(in the rows, 128 means zero)
One turn sends every row of this set to another row. A few are shown first. Where does it send the rows asked after them?
Piv: [122 120 137 116 121 153 133 152 119 119  71 131 159 129 133 100 103 149
 104 102]
vos: [163 139 131 121 126 146 140 151 153 132 138 157 114 126 111 169 133 120
 121 147]
kabe: [111 118 169  80 134  97 123 155 159 113  89 169 150 116 110 156 101 119
 113 143]
rit: [121 128 148 113 115 163 143 143 143 134  79 118 155 130 131  97 116 137
 111  99]
zonu: [146 136 150 119 128 124 130 158 165 119 124 154 122 111 114 176 137  96
 132 140]
big: [158 148 104 108 148 129 143 114 116 157 113 125 116 147  99 143  95 146
 122 155]
vide: [175 126 113 101 141 135 149 132 159 156 140 135 111 123 135 135 133 124
 119 149]
dupub: [122 111 157 100 119 123 123 133 184 108 101 168 141 126 121 158 116 119
 109 157]
kodeg: [121 128 166  75 152  79 129 165 127 132  87 150 153 120 110 144  88 125
 119 125]
kamo: [128 148 116 107 159 103 137 143 108 164  83  87 141 144 114 126  82 141
 126 122]
fodip: [127 137 156 115 143  96 120 154 158 117  98 146 137 101 121 170 124  86
 145 133]
bivi: [147 126 118 138 117 164 135 145 164 121 126 133 120 145 130 156 130 131
 107 146]
kifa: [146 117 139 118 120 148 132 111 181 113 112 149 135 135 138 156 125 130
 113 160]
daro: [112 134 152 128 105 142 140 154 150 136  63 126 161 116 141 116  95 150
 106 120]
Zase: [124 149 129 103 165  79 126 120 121 143  74 112 139 120 111 147  85 115
 145 141]
Bapem: [157 139 104 137 129 157 144 134 141 148 121 111 123 154 129 144 115 149
 110 140]
Tiza: [177 128 101  90 156 122 149 126 132 162 131 125 115 130 129 122 117 136
 120 143]
bemi: [ 91 132 154  99 146  89 117 169 148 117  77 125 147 117 109 146  98 101
 126 122]
Niz: [143 143 154  83 168  81 137 156 107 153  86 127 156 133 120 133  87 136
 127 111]
Tonor: [142 150 109 104 162 101 136 108 111 156  85 113 129 135 100 140  82 137
 132 150]
ler: [113 136 153 124 102 152 145 148 158 141  70 122 159 118 138 111 103 144
 108 115]
Mag: [167 147 136 103 166 104 144 132 105 163  98 106 153 149 141 131  98 144
 130 114]
defe: [160 126 126 106 132 124 142 140 183 142 132 147 118 106 141 151 134 111
 123 158]
Suga: [172 129 125 125 134 152 142 100 160 136 115 123 136 148 149 147 124 140
 118 151]
kar: [180 141 126 121 151 132 148 109 129 154 108 106 143 152 150 135 110 146
 127 130]
rako: [101 142 139  96 160  84 125 160 122 145  73 104 149 127 108 131  84 119
 128 118]
fafen: [115 130 145 130 106 144 134 159 134 127  61 133 159 118 140 113  92 153
 104 120]
tigo: [120 123 142 126 115 147 133 159 120 122  66 133 160 121 138 108  94 152
 106 108]
tib: [149 146 106 125 148 130 146 133 116 164 102  90 129 157 122 131  93 152
 117 131]
kotu: [117 133 153 117 109 158 148 144 153 138  78 117 157 123 134 104 111 137
 109 107]
deni: [126 119 123  88 161  64 121 147 137 132  84 140 138  99 131 139  89 115
 131 154]
mubi: [164 127 100  82 169  96 138 128 111 158 111 124 121 126 121 117  96 138
 122 143]
regas: [145 121 107  82 170  72 128 135 115 145  90 131 133 112 122 126  86 128
 129 145]
Zogo: [126 118 136  98 144  74 121 154 168 127  91 151 135  89 140 152 106 103
 130 159]
Domab: [119 142 147 108 158  78 120 139 140 124  74 129 143 106 117 158 101  95
 150 134]
gel: [ 99 120 153 110 126 115 117 171 171 102  93 146 137 115 114 157 119  98
 122 130]
zis: [169 145 109 115 133 149 147 129 133 146 134 142 108 141 103 156 116 141
 115 152]
bok: [141 119 139 105 132  99 130 150 187 131 112 153 128  94 145 157 124 105
 129 158]
pubu: [120 120 139 127 114 145 123 159 176 105 117 148 126 127 125 161 132 112
 113 143]
vepif: [124 123 142 115 119 160 139 144 127 125  77 125 156 132 131  95 113 140
 111  96]

bok moves to regas
vos moves to Domab
bivi moves to bemi
And these:
kabe moves to Mag
ler moves to tigo

One turn sends every row of this set to another row. A few are shown first. Where does it send the rows asked after them?
miled: [132 174 102 127 160 133 116 120  95 123 129 108 121 110 130 182 141 163
 139 105 121 128 140 119 139 120 125]
rele: [128 148 118 102 148 137 114 120 127 112 104 107 143 106 129 175 121 183
 151 120 101 135 124 114 118 130 134]
Zut: [119 118 158  97 115 145 106  89 127 111 121 132 129 160 105 105 132 136
 107 139 149 130 145 125 145 111  94]
Pibe: [115 144 121 119 155 143 115 113 106 126 116 115 171 165 104 131 128 112
 124 161 115 149 156 140 126 129 135]
Nunag: [114 131 117  96 116 121 116 132 126 103 105 121 103 106 119 111 167 126
 116 113 144  91 127 105 128 124 125]
zezop: [109 157 127 123 144 111 180  93 121 144 126 107 139 164 138 149 123 148
 102 127 123 148 122 136 127 138 144]
luru: [111 118 121 123 137 116 130 148 118 155 126 148 151 125 135 134 115 181
 121  96 139 105 178 101 141  90 139]
mevub: [107 131 145 123 125  98 107 110 105 146 109 147 132 147 108 158 126 118
 152  93 131 118 140 138 144 142 116]
Gir: [145 120 108 120 132 159 163 140 117 113 102 107 152 120 157 107 144 142
  90 142 150 140 164 139 136 106 150]
sidut: [133 144 141 130 103 167 114  89 150 116 105 125 167  97 133 140 135 160
  98 102 135 105 122 138 147 110 125]
Kure: [116 117 116 123 102  97 126 117 120 159 114 129 151 148 135 169 118 119
 146  95 139 115 116 151 123 125 118]
disu: [114 140 114 111 157 138 122 118 105 132 117 111 164 163 110 125 116 110
 119 157 118 144 160 150 130 146 132]
sina: [137 118 120 115 112  95 130 131 131 123  90 123 150 120  93 128 143 167
 115 123 126 150 171  87 114  95 119]
ruki: [142 148 159 124 122  98 147 133 145 136 137 177 149 111 141 130 153 113
 134 113  86 130 152 139 136 126 130]
bola: [141 137 151 116 115 142 120  95 124 144 148 136 170 168 106 127 116 133
 121 141 133 149 141 126 149  96  86]
Mune: [169 123 121 117 134 134 138  80 121 113 123 116 161  67 148 120 132 147
 126 133 134 145 144 160 123 129 125]
bul: [131  97  91 117 109 134 150 135 124 150 104  93 163 117 164 122 124 144
 101 123 150 136 126 133 127 107 146]
sim: [124 127 164 113 131 133 122 162 130 124 126 128 146 133 172 122 151 159
 154 130 120 131 110 158 147 101 108]
dusu: [143 117 124 131  97 107 135 105 107 138 142 137 137 127 142  96 150 135
  94 112 130 133 133 175 170 114 109]
nifot: [129 115 149 139 165 144 153 102 156 125 122 112 143 138 120 126 163 104
 143 117 132 150 135 138 136 127 150]
guma: [140 143 135 107 117 141 114  89 133 131 123 127 132 120 168 146 125 181
 154 111 121 135 167  77 142 104 120]
zilok: [128 152 135  99 111 142 124  96 140 132 125 135 128 117 173 153 136 172
 150 114 128 144 166  81 145 100 122]
muf: [123 114 129 114 141 153 106 149 119 127 128 100 127 137 160 131 161 163
 154 134 154 132 122 130 151  90 110]
muno: [142 143 114 143 123 113 118 115  89 135 137 127 117 118 124 121 167 134
 101 104 141 142 153 157 185 113 120]
lak: [133 146 117 128 126 103 159 139 118 114 160 107 130 149  96 135 140 156
 103 124  93 136 135 134 112 115 106]
tuv: [141 150 120  92 119 109 169 136 133 152 116 153 136 136 129 152 134 126
  77 137  98 126 146  99 135  90 114]
zasa: [128 151 133  97 129 153 139 118 163 105 129 144 162 122 157 137 117 159
 132 119 135  94 179 150 138  89 112]
tedo: [162 135 133 148 146 156 124  95 124 147 133 116 163  96 111 124 150 125
 129 146 103 116 132 118 170 120 142]
vap: [143 150 126  96 113 108 151 140 122 144 105 155 136 140 121 146 126 124
  78 143  99 123 136  94 133  89 122]
madi: [156 132 128 117 132 137 148  93 130 113 121 117 162  66 147 118 119 147
 118 136 140 143 145 164 127 136 135]
lovul: [126 150 134 120 130  89 149  88 140 148 138 160 128 100 140 136 141 116
 103 104 100 112 170 112 128 125 137]
gor: [128 157 109 103 105 110 134 159 128 109 103 122 125  98 139 142 164 124
 117 101 126  99 115 123 116 118 139]

bul moves to miled
zezop moves to tedo
And these:
muf moves to gor
Gir moves to rele
lak moves to nifot
sim moves to Nunag
Mune moves to zilok
Pibe moves to madi

One turn sends every row of this set to another row. A few are shown first. Where does it send the rows asked after them?
pano: [117 141 114 131 142  86  96 121 110 109 109 126]
buleb: [138 114 121 114 181 126 128 139  66 117 146 128]
Ziro: [162  98 110 135 168 134 120 149  65 157 151 126]
Laf: [132 126 100 121 171 144 119 130  80 141 182 124]
kenul: [129 124 102 148 130  81  71 122  79 137 104 114]
piz: [154 129  98 160 121  95  71 122  92 175 124 117]
mudo: [140 122 128 113 176 128 136 136  90 122 156 119]
bupo: [147 147 110 150 120  99  87 113 120 172 137 103]
Rumul: [152 120 128 118 167 137 139 136 100 144 169 113]
Vuron: [141 116  94 131 167 143 111 135  67 150 178 131]
gafo: [116 138 112 135 134  79  81 116  89 119 106 113]
karop: [126 124 104 145 140  81  84 129  85 116  98 137]
babo: [129 134 124 132 170  96 133 114  68 124 160 163]
sokig: [116 148 124 131 126  87  91 111 114 128 120 105]
geso: [154 124 118 152 147 108 129 120  76 176 174 155]
Fopo: [136 119  94 129 174 139 107 135  59 143 174 131]
podap: [136 143 130 131 161 102 141 112  91 135 174 153]
bori: [145 138 115 149 118 101 105 123 137 165 136 110]
bano: [148 139 126 139 152 109 142 114  95 161 180 145]
rupu: [130 144 119 140 118  93  94 117 123 150 130  96]
luti: [127 151 122 133 127  95 104 117 137 130 128 113]
rore: [145 116  97 158 130  88  78 135  84 155 104 134]
kud: [128 125 102 119 174 138 117 131  74 132 178 129]
Dalo: [130 155 118 132 125  96  93 108 129 141 137 104]
Repu: [141 134 111 150 116  92  82 118 113 172 125 101]
Fosu: [127 139 105 139 142  83  73 115  79 119 105 128]
lutu: [144 120 100 155 119  88  74 125  89 164 114 111]
gam: [153 116 113 156 159  98 119 124  57 163 161 162]
zaru: [138 124  98 153 132  86  66 123  75 148 107 127]
damig: [163 108 119 129 162 137 129 145  86 162 165 117]
bebeb: [118 156 119 126 136  86  84 109 107 115 119 117]
ran: [137 119  99 127 167 145 115 133  76 152 185 126]
zake: [150  99 112 129 179 126 118 148  57 133 141 132]
dedag: [137 124 115 143 167  96 120 122  52 137 153 166]
Verip: [154 121 101 159 116  98  87 131 110 176 123 119]
bim: [131 120  96 124 176 135 111 134  62 131 171 131]

bupo moves to piz
ran moves to Vuron
kenul moves to gafo
And these:
rore moves to karop
dedag moves to babo
Rumul moves to damig

